In the data rows, the value 128 means zero.
How far apart are the two rows of each pair, measured in a hidden way? 0 means very close, and 20 very far. Two or three weighted sums of its numbers give each row a place; it is the straight-line distance between the places.
[ 54 150 205  74  79  98 105 149 107 209 104 206  68 127 105 162  96 162 155]
[112 118 105 121  99 159 136 140 158  95 165 114 129 117 153 106 132 109 154]: 4
[115  91 119 156  98 131 145 120 179 100 119 122 136 106 158 128 154 112 138]
[139 120  83 132 110 150 130 135 155  82 129 108 152 120 138 128 167 121 140]: 5
[114  99 111 155  92 140 143 123 171 103 127 117 141 111 158 125 137 117 136]
[143 119  82 130 114 152 135 135 149  75 130 111 156 111 142 128 153 130 146]: 4
[146 111  98 150 110 140 137 127 155  79 104 117 156 101 137 140 154 142 139]
[ 82  96 137 164  91 131 132 136 170 113 132 115 144 113 171 110  94 128 137]: 5
[183 174  85 129 173 152  88  92 145 118 167  92 130 149 117 100 167  87 114]
[160 116 101 152 131 164 125 114 123 112 168  85 136 129 137 103 154  90 130]: 3
[ 91  90 130 151  86 141 135 134 161 120 141 123 145 110 166 112 108 109 145]
[178 180  85 122 171 159  90  96 140 113 167  94 133 151 118 100 154  83 121]: 3
[139 125  87 125 110 153 132 138 146  73 139 116 154 110 144 124 150 124 152]
[114 102 112 155  90 136 137 122 176 106 128 117 139 112 160 125 130 115 142]: 4
[107 121 142 116  69 109 132 124 176 138  70 174  72 121 100 182 175 178 147]
[198 148  93 145 177 159 108  99 101 122 181  76 126 149 114  92 164  79 117]: 11
[ 89  73 134 149  95 142 130 152 107 133 121 128 180 103 162 115 109 135 139]
[164 107 100 157 133 162 130 110 122 116 157  86 137 127 135 106 163  93 127]: 3
[123 215 176  47 182  35 157 153 101 175  51 203  54 172  40 210  93 211  85]
[164 101 105 171 126 151 138 106 126 114 142  89 139 122 134 112 164 105 123]: 6
[161  94 110 177 130 143 146  99 124 114 134  93 144 124 137 114 166 107 119]
[ 87  86 122 134 106 146 122 160 124 110 149 129 176 106 178  98  94 124 139]: 3
[112  82 124 170  94 127 147 115 173 117 105 120 133 111 158 132 136 132 130]
[ 86  82 151 151  80 149 139 151 140 116 149 142 140 113 167  91  66 104 152]: 17
[ 84  77 137 157  91 134 144 154 125 115 118 131 171 104 169 109 104 122 143]
[102 209 202  36 200  27 151 166  60 201  75 208  59 178  52 193  40 211  87]: 3
[178  81 114 163 122 153 151 101 119 124 126  95 111 130 111 128 207 112 126]
[126 119 103 160 108 121 134 103 186 114 106 124 151 111 146 136 152 119 121]: 9
[155 151 111 151 162 145  73  88 138 144 156 100 153 137 135  94 146  88 113]
[201 146  95 151 160 132 107  72 147 133 118 103 113 147  90 134 210 126 105]: 4
[138 203 181  49 227  19 177 164  53 203  58 190  70 180  37 204  44 216  58]
[129 219 170  50 168  31 136 141 108 182  49 211  65 159  51 207 100 208 102]: 16
[142 116  86 144 113 133 134 128 162  80 115 111 160 107 140 137 166 128 144]
[ 95 109 119 134  90 156 134 143 157 110 162 120 136 122 165  97  98  94 151]: 15
[118  82 117 164  90 134 167 128 176  93 107 119 131 120 153 125 144 122 131]
[108 158 166  74  92  89 146 136 140 149  58 188  66 137  71 204 165 201 131]: 12
[119 115 103 160 104 130 135 114 191 106 111 120 140 115 149 128 149 118 122]
[ 89  75 145 154  93 134 125 152 116 123 120 136 174  92 167 116  95 136 148]: 3
[148 100  94 167 113 117 146 122 158  86  91 119 164 101 136 145 160 147 129]
[110 103 117 150  88 134 152 127 170  93 132 118 142 111 157 120 141 111 147]: 1
[ 78  90 147 131  96 155 126 148 131 125 169 133 138 115 179  88  70 101 156]
[164  98 115 180 122 145 150 102 121 118 133  92 142 116 127 118 160 112 118]: 9
[176 129 119 164 171 155 103  97  83 142 178  81 142 140 129  83 141  80 115]
[ 85  78 133 150 104 139 125 151 115 122 131 126 181 102 174 106  98 125 142]: 5
[183  89 107 173 112 156 156 102 119 127 129  92 117 125 110 132 165 113 125]
[125 216 181  42 194  27 154 153  80 189  62 202  60 172  40 208  76 214  85]: 14
[201 142  92 156 179 153 108  94 105 123 170  74 132 143 115 100 164  84 112]
[184 164  79 140 176 146  87  89 148 121 152  91 139 147 118 107 168 101 107]: 3
[122 134 187  93  98 162 137 170   0 155 143 138 102 116  81 148 147 130 160]
[ 88  81 136 141 108 148 127 152 108 114 137 128 175 105 179  97  95 128 147]: 10
[ 88  99 128 125 109 156 116 161 106 115 158 125 170 110 173  96  88 113 153]
[128 212 182  40 196  26 157 155  86 183  58 202  65 167  40 209  78 211  86]: 4
[179 135 113 148 176 163  98 105  78 141 192  80 138 145 129  77 132  76 118]
[176 121 120 173 168 148 105  93  87 144 170  82 143 138 131  88 145  85 112]: 4
[119  91 114 151  98 149 155 126 167  87 127 121 134 113 162 115 135 119 140]
[123 153  94 102 126 163 105 136 162  94 182 116 130 129 154  99 108  95 150]: 4
[118 207 175  46 183  37 154 152  98 180  54 200  63 167  40 210  99 217  84]
[156  93  96 155 105 126 162 124 146  88  84 121 142 104 121 159 189 157 129]: 2
[ 85 125 128 126 109 155  99 137 147 138 168 127 155 119 170  89  76  97 141]
[114  87 119 166  97 129 153 117 174 100 114 121 142 108 160 125 135 129 133]: 5
[196 146  91 145 180 162 108  99  96 117 183  75 127 147 116  93 158  87 118]
[196 145  93 145 175 159 104  98 102 118 182  75 124 148 118  93 162  86 122]: 2
[164 102 108 164 128 158 138 107 122 110 151  88 137 124 136 108 161 101 125]
[185 160  89 155 168 135  93  82 153 117 139  97 146 138 119 113 171 105 102]: 5
[104 160 169  70  96  82 144 139 141 153  60 188  60 142  67 206 160 204 134]
[107 154 159  84  85  94 135 128 147 149  58 184  74 133  85 200 174 182 138]: 3
[ 89  82 114 133 122 149 118 155 132 108 168 130 170 111 186  88  92 125 123]
[ 85  96 127 131 108 151 115 158 110 117 155 125 175 110 174  96  85 118 151]: 11
[103 211 201  36 195  28 144 165  65 205  77 208  63 173  51 193  42 208  90]
[128 106 132 129  74 123 148 111 179 126  75 163 105 113 112 167 173 151 139]: 11
[ 83  80 163 115  66 149 134 164  83 139 116 150 135 107 136 137 126 156 164]
[114 143  99 125 110 146 111 122 185 106 159 114 135 122 153 110 133  96 144]: 4
[ 71  85 146 148  91 144 125 147 136 136 157 131 144 111 179  93  70 108 147]
[116  99 129 169  83 110 169 121 172 105 104 128 147  99 146 134 147 108 138]: 13
[ 86 100 131 122 106 154 115 161 108 114 165 129 165 110 174  93  79 116 159]
[127 213 186  39 222  19 167 165  53 192  70 199  57 180  39 202  46 216  76]: 1
[120 216 175  45 184  32 147 151 100 184  60 199  60 167  40 212  91 211  88]
[121 106 139 126  71 113 124 127 185 142  70 165  88 108 104 180 159 179 141]: 14
[198 144  92 149 178 159 108  97  99 118 179  75 129 146 118  94 162  87 116]
[176 136 114 139 178 169  99 109  75 133 200  83 132 148 134  72 125  80 124]: 6
[ 85  79 133 150 105 139 128 152 116 119 134 126 183 103 176 104  93 127 139]
[ 95 112 125 101 130 163 113 166  99 102 187 125 149 122 176  82  64 107 166]: 7
[159 118 103 145 130 168 121 114 120 114 166  84 129 133 136 106 154  84 139]
[147  96  92 162 113 120 153 124 158  89  88 112 158 108 133 151 172 150 125]: 7
[185 172  83 143 178 145  86  88 148 115 154  89 141 143 117 107 160 103 105]
[139 220 176  44 202  32 166 172  70 168  57 196  56 155  31 219  87 196  88]: 4
[159 106 101 151 135 168 131 115 118 109 164  82 132 133 140 101 156  97 130]
[141 128  78 129 116 148 122 134 153  80 142 107 159 113 142 126 148 120 151]: 11
[157 146 109 163 168 135  77  86 135 155 143  96 160 141 129  99 149  99  96]
[123 215 177  45 185  33 151 152  93 183  57 200  58 169  41 213  80 216  87]: 7
[117  94 123 158  88 140 154 121 165 101 117 118 136 104 152 126 132 138 143]
[124 134  99 124 110 156 111 117 177 103 150 116 136 125 151 119 134 102 144]: 3
[156 114  98 156 127 163 131 115 115 108 159  88 139 127 141 103 154  95 137]
[185 167  85 144 172 144  88  84 146 116 152  97 141 139 115 112 169 100 108]: 3
[108  94 114 156  96 141 140 127 179 100 125 109 133 118 159 122 130 125 138]
[215 150  86 153 166 123 118  73 149 120 108 105 109 144  83 146 214 130  99]: 1
[121 214 201  37 209  26 165 187  39 192  76 203  54 167  43 199  37 190  88]
[ 95  79 130 150  89 138 125 154 123 123 122 125 184 109 160 123 102 116 141]: 1
[176 120 122 171 168 148 105  94  89 143 169  80 142 139 132  85 147  86 114]
[186 169  80 140 176 145  88  86 146 118 152  94 143 143 118 106 165  99 111]: 5
[153 176 109 106 175 162  70 111 113 135 206 104 127 151 136  74 112  75 133]
[108 140 155  89  83 105 140 128 157 146  57 177  76 139  79 196 165 197 136]: 9
[116 101 116 149  92 144 146 122 169 103 135 118 136 109 159 118 140 111 139]
[199 142  92 162 173 153 108  93  98 119 163  79 137 141 122  99 158  91 115]: 6
[157 141 114 158 166 140  86  81 131 156 136 101 157 141 125  99 162 103  98]
[ 77 118 169  97  69 116 135 143 152 159  71 176  87 126  98 181 154 183 134]: 8
[113 107 118 152  88 141 147 125 184 116 137 110 123 121 145 116 154  91 133]
[157  99 110 170 126 149 145 105 127 111 141  87 143 125 137 112 165 100 126]: 3
[ 70  75 150 159  88 134 135 143 146 138 142 129 147 111 178 102  81 108 139]
[ 92  99 132 107 120 169 118 163 110 122 197 125 118 137 172  69  57 101 165]: 10
[120 119  94 146 105 137 121 114 193 106 127 117 141 120 151 123 142 132 128]
[126 107 110 170 109 112 140 107 189 114  94 122 150 111 144 140 151 132 112]: 3
[ 55 148 212  60  83  90 129 158  99 184  92 210  75 137  99 169  95 191 146]
[ 51 120 199  77  73 109 120 161 121 183  89 194  80 129 109 165 113 177 149]: 3
[122  97 124 140  80 119 163 116 192 114  73 142 111 122 121 164 174 143 134]
[ 88  78 139 160  98 134 145 150 118 114 118 132 178 100 173 106  99 125 136]: 8
[159 144 117 159 167 143  83  83 134 143 138  97 153 142 131  97 155 103 102]
[147 103  90 168 118 115 148 121 160  91  91 113 167 103 136 148 161 139 123]: 9
[199 130  99 168 175 144 118  86 108 121 153  77 134 140 118 103 176  96 110]
[117 209 200  36 218  20 163 169  44 202  78 203  59 183  48 192  23 212  80]: 6
[118  78 123 164  98 120 161 117 182 101  98 127 138 104 156 137 146 132 131]
[ 59 136 209  75  68 105 128 159 111 181  89 198  84 128 100 168 104 176 146]: 2
[122 131  93 137 105 148 117 114 181 107 135 117 141 122 149 118 139 127 133]
[ 85  97 137 119 106 163 121 153 125 123 182 126 138 123 178  86  65  95 154]: 11
[129 217 178  41 193  31 150 148  84 187  61 202  63 171  41 208  80 214  86]
[162  99 106 171 123 150 137 107 127 119 145  86 134 124 132 115 168  99 126]: 6
[196 147  93 155 163 128 109  74 149 125 117  98 128 145  97 131 204 121 104]
[168 109 104 164 128 157 129 110 126 112 154  88 140 124 127 107 157  94 130]: 7
[ 87  80 139 156  98 135 132 148 115 123 121 132 181  98 169 112 102 127 139]
[123 217 176  46 186  36 149 148  86 179  61 206  61 169  39 213  76 217  87]: 5
[115  85 113 144 103 138 138 124 181  98 130 119 127 115 160 118 164 109 147]
[145  95  94 164 112 117 155 123 159  87  88 115 156 106 136 150 172 147 126]: 7
[ 65 118 191  85  60 111 120 154 128 187 101 196  95 117 111 151 123 172 142]
[152  95  95 166 119 123 145 125 156  86  87 114 164 102 137 147 156 152 124]: 9
[ 89 103 126 121 112 157 113 164 107 115 165 124 168 112 171  93  81 108 155]
[ 84 118 133 131 112 148 101 133 155 135 158 129 158 114 174  92  91  89 140]: 3
[110 177 177  65 101  74 147 141 119 166  59 197  59 139  64 208 153 191 130]
[ 73  83 155 152  85 136 135 142 141 131 147 135 145 106 181  98  79 108 146]: 17
[117 106 102 142  99 148 139 126 166  97 137 118 144 112 164 115 127 115 146]
[152 160 114 142 164 148  83  91 127 142 160 101 165 137 133  89 142  82 114]: 6
[ 72  88 147 137  97 150 127 149 137 127 165 126 139 116 183  90  71 102 152]
[119  91 117 171  90 122 156 122 182 108 105 119 136 108 148 135 141 119 128]: 5
[115 100 112 156  88 137 144 124 178 103 129 117 138 109 157 125 124 115 140]
[ 89  94 132 135 105 152 124 156 107 115 147 130 176 103 173  99  91 116 148]: 4
[167  99 113 172 131 153 130 109 126 109 144  88 138 118 135 110 157 107 123]
[118 111 115 154  88 133 157 119 167  99 122 124 139 100 155 129 146 116 136]: 10
[117 123  98 138 109 145 118 120 188 103 136 113 141 120 154 120 140 115 134]
[202 133  97 171 173 142 116  87 109 126 153  76 133 140 112 107 175  93 107]: 6
[120 146 197  91  98 163 128 171   0 174 135 137  98 126  76 145 125 128 156]
[200 127  98 171 172 142 118  86 109 126 151  75 130 144 112 107 179  99 109]: 3
[139 114  87 125 118 155 137 134 146  68 134 109 149 116 148 124 153 134 153]
[123 111 132 116  80 116 142 121 181 134  65 161  91 123  95 181 185 171 136]: 9
[ 65  69 168 127  54 122 138 142 156 162 107 166 109 116 143 133 131 159 146]
[ 63  94 167 118  58 128 116 144 138 170  96 182 116 114 141 143 106 155 150]: 1
[113  80 119 165  97 120 156 118 184 106 102 122 138 108 158 136 143 128 131]
[175 138 115 141 175 166  98 108  76 135 199  84 135 146 132  74 128  77 124]: 7
[ 78  72 151 159  91 139 140 138 140 137 138 129 152 110 177 102  88 107 135]
[ 74  79 153 155  83 141 140 144 129 141 155 135 132 112 179  92  82  94 149]: 2
[ 87  88 125 137 105 146 123 161 110 118 143 126 179 106 174  97  91 126 149]
[146 127  84 129 118 158 136 138 145  67 132 107 153 115 147 124 139 124 148]: 6
[128 217 168  44 187  35 145 147  89 193  61 196  67 175  40 205  79 222  84]
[115  95 118 160  88 133 147 123 177 100 122 122 137 107 153 127 136 119 139]: 4
[ 56 168 212  54 105  81 131 165  88 197  88 213  67 139  83 180  84 185 134]
[201 128  96 169 175 144 115  88 109 125 154  74 132 144 115 105 175  97 108]: 6
[133 212 184  40 219  15 172 163  54 194  67 198  57 181  42 204  43 217  72]
[142 141  84  94 128 168 121 151 132  68 174 113 129 126 144 111 126 115 165]: 6
[187 166  85 148 173 138  91  81 151 121 144  94 142 141 114 113 170  99 108]
[ 95 145 121 100 125 158  91 147 143 129 199 121 133 135 165  87  59  70 159]: 7
[ 85  76 131 142 114 148 125 153 112 115 136 120 183 112 176 100  90 132 144]
[ 61  77 173 120  60 131 126 141 154 161 102 172 102 120 139 141 122 150 152]: 11
[119 209 165  59 149  50 130 133 141 164  52 202  66 152  53 209 131 205 102]
[203 137  94 159 177 152 116  92 100 124 164  72 129 146 112 103 173  93 108]: 12
[201 140  93 148 179 161 109  96  98 116 176  76 128 148 118  95 161  89 117]
[143 102 105 162  95 104 142 140 173  76  88 115 162 112 143 150 157 138 128]: 13
[147  97  92 163 111 119 153 124 158  89  88 113 157 107 133 151 171 148 127]
[ 91 110 126 118 113 157 107 161 106 117 169 125 167 111 169  93  79 106 163]: 6
[129 101 125 133  78 120 148 113 181 121  73 155 100 120 111 169 186 166 131]
[112  93 103 152 100 143 140 129 178  98 131 114 141 116 160 122 135 123 126]: 7
[111 101 114 149  91 149 135 125 174 110 128 114 133 116 151 124 132 119 141]
[201 164  74 157 171 126 103  76 147 125 125 103 150 133 116 120 175 111 100]: 6
[ 87  99 128 121 111 157 114 163 105 111 165 125 165 115 174  92  81 117 156]
[156 154 109 151 167 145  75  90 133 147 157  97 158 140 132  91 143  92 104]: 4
[ 96 211 201  39 168  49 141 189  61 183  75 207  66 142  54 202  64 185 111]
[124 217 178  43 191  29 148 151  90 188  60 199  62 171  40 209  82 213  86]: 4
[ 64  92 176 109  59 129 123 148 144 178  99 175 105 115 126 149 125 155 142]
[155 167 107 115 177 160  64 108 121 140 195  97 133 151 134  78 126  80 124]: 7
[112 102 118 158  82 143 150 125 161 110 134 118 133 105 147 122 130 116 145]
[199 141  93 153 176 157 110  95 100 120 174  75 128 146 117  97 166  88 114]: 2
[118  92 123 172  87 114 151 118 179 107  99 129 142 110 149 136 146 121 128]
[169 148 114 124 176 169  93 118  77 129 216  87 121 150 135  70 112  69 138]: 7
[185 162  86 146 171 141  94  82 148 119 144  94 140 141 116 113 176 102 107]
[ 65 167 221  50 103  81 135 166  84 189  88 216  69 138  84 177  79 182 139]: 7
[ 88  90 132 137 103 149 119 156 112 118 144 128 177 104 171 101  93 119 149]
[159 104 108 169 124 153 137 108 126 118 146  88 140 122 134 113 160  94 125]: 2
[ 89 107 124 116 114 158 108 167 108 117 172 120 166 119 169  90  76 107 158]
[ 89  96 132 131 107 159 124 157  98 115 154 125 173 106 166  98  79 128 153]: 2
[126 115 134 125  73 117 146 115 180 121  70 157  93 121 109 172 184 162 140]
[166 109 105 169 131 153 140 107 120 114 147  85 143 123 132 112 164  97 117]: 13
[200 131  97 157 181 156 115  92 103 123 164  73 126 151 115  97 171  92 108]
[157 115 100 150 131 167 127 116 120 110 171  83 133 131 137 102 150  92 133]: 3
[162  97 110 180 128 142 144 104 128 117 131  88 140 123 133 116 166 107 116]
[117 216 193  38 199  31 158 185  57 180  65 201  56 153  45 209  59 196  96]: 6
[ 83 142 195  77  70 122 138 181  61 149 104 183  99 105  98 169 105 162 171]
[146 116 108 129 138 177 123 129  97 115 191  90 129 133 149  84 131  91 140]: 11
[ 73  85 144 134 100 153 127 152 137 125 166 131 140 117 183  87  72 103 146]
[156 152 110 151 167 148  77  89 129 146 156  99 158 139 134  91 142  93 104]: 10
[116  98 113 165  88 131 146 122 174 114 123 115 137 110 152 126 138 110 137]
[114 119 104 159 107 120 130 112 198 109 111 117 147 114 149 133 146 119 124]: 4
[100 160 167  75  85  83 151 141 147 146  65 187  66 132  73 204 166 186 140]
[177 124 118 168 171 153 102  97  84 150 169  78 143 143 126  87 143  81 109]: 19
[ 92  84 135 166  88 127 143 130 163 122 121 124 147 105 172 118 112 115 133]
[201 137  97 166 174 145 113  87 106 123 161  79 134 139 112 105 174  88 111]: 4
[132 208 185  44 221  16 172 163  54 198  62 195  63 181  42 204  42 218  67]
[ 97  81 129 148  99 152 141 132 151 110 139 119 145 114 172 104 111 119 141]: 5
[128 119 137 127  76 108 147 104 185 134  79 161  93 114 105 170 192 153 137]
[125  91 135 165 126 160 122 123  95 136 173  98 149 123 154  87 118  87 128]: 14
[ 90 101 122 118 111 164 125 170 107 104 167 123 155 122 170  86  82 109 156]
[123 158  95  94 128 164 104 138 158  95 189 118 122 134 151  96 107  93 154]: 5
[190 144  99 162 166 128 109  70 150 123 117 101 135 138 112 127 188 118 100]
[149  92  96 160 113 120 157 124 158  85  82 117 151 103 136 151 174 155 130]: 5
[145 102  93 162 112 120 149 124 159  84  95 115 159 103 139 146 166 143 130]
[203 134 103 165 173 151 119  87 103 116 159  77 130 140 114 102 170  95 112]: 11
[ 91  56 148 132  79 155 142 156  94 130 116 137 141 110 149 125 129 152 161]
[138 127  81 123 117 152 127 136 149  69 140 114 153 116 147 124 151 120 152]: 10
[162 122 100 139 133 170 127 116 115 105 174  87 132 125 143  97 148  96 141]
[ 82 125 133 117 110 157 102 139 142 131 178 129 146 122 170  85  73  96 153]: 5
[ 81 203 198  44 145  51 111 152 113 197  76 216  67 158  68 189  79 197 114]
[ 76  98 142 115 102 154 136 158 147 134 179 121 127 125 166  78 113  84 142]: 11
[ 76 111 133 131 113 148 102 138 164 145 148 122 156 117 169  90  91 103 140]
[166 119 101 151 131 168 131 113 118 111 164  90 134 130 132  98 156  85 131]: 2
[ 91  81 134 147 110 146 129 151 111 118 131 126 185 102 174 103  94 127 136]
[164  90 109 180 136 143 148 102 124 115 130  87 144 124 135 116 165 110 113]: 2
[124 214 178  44 191  33 150 150  89 183  57 200  63 171  41 209  85 215  84]
[ 92 100 125 111 122 163 115 164 103 107 171 124 162 118 174  87  77 118 158]: 6
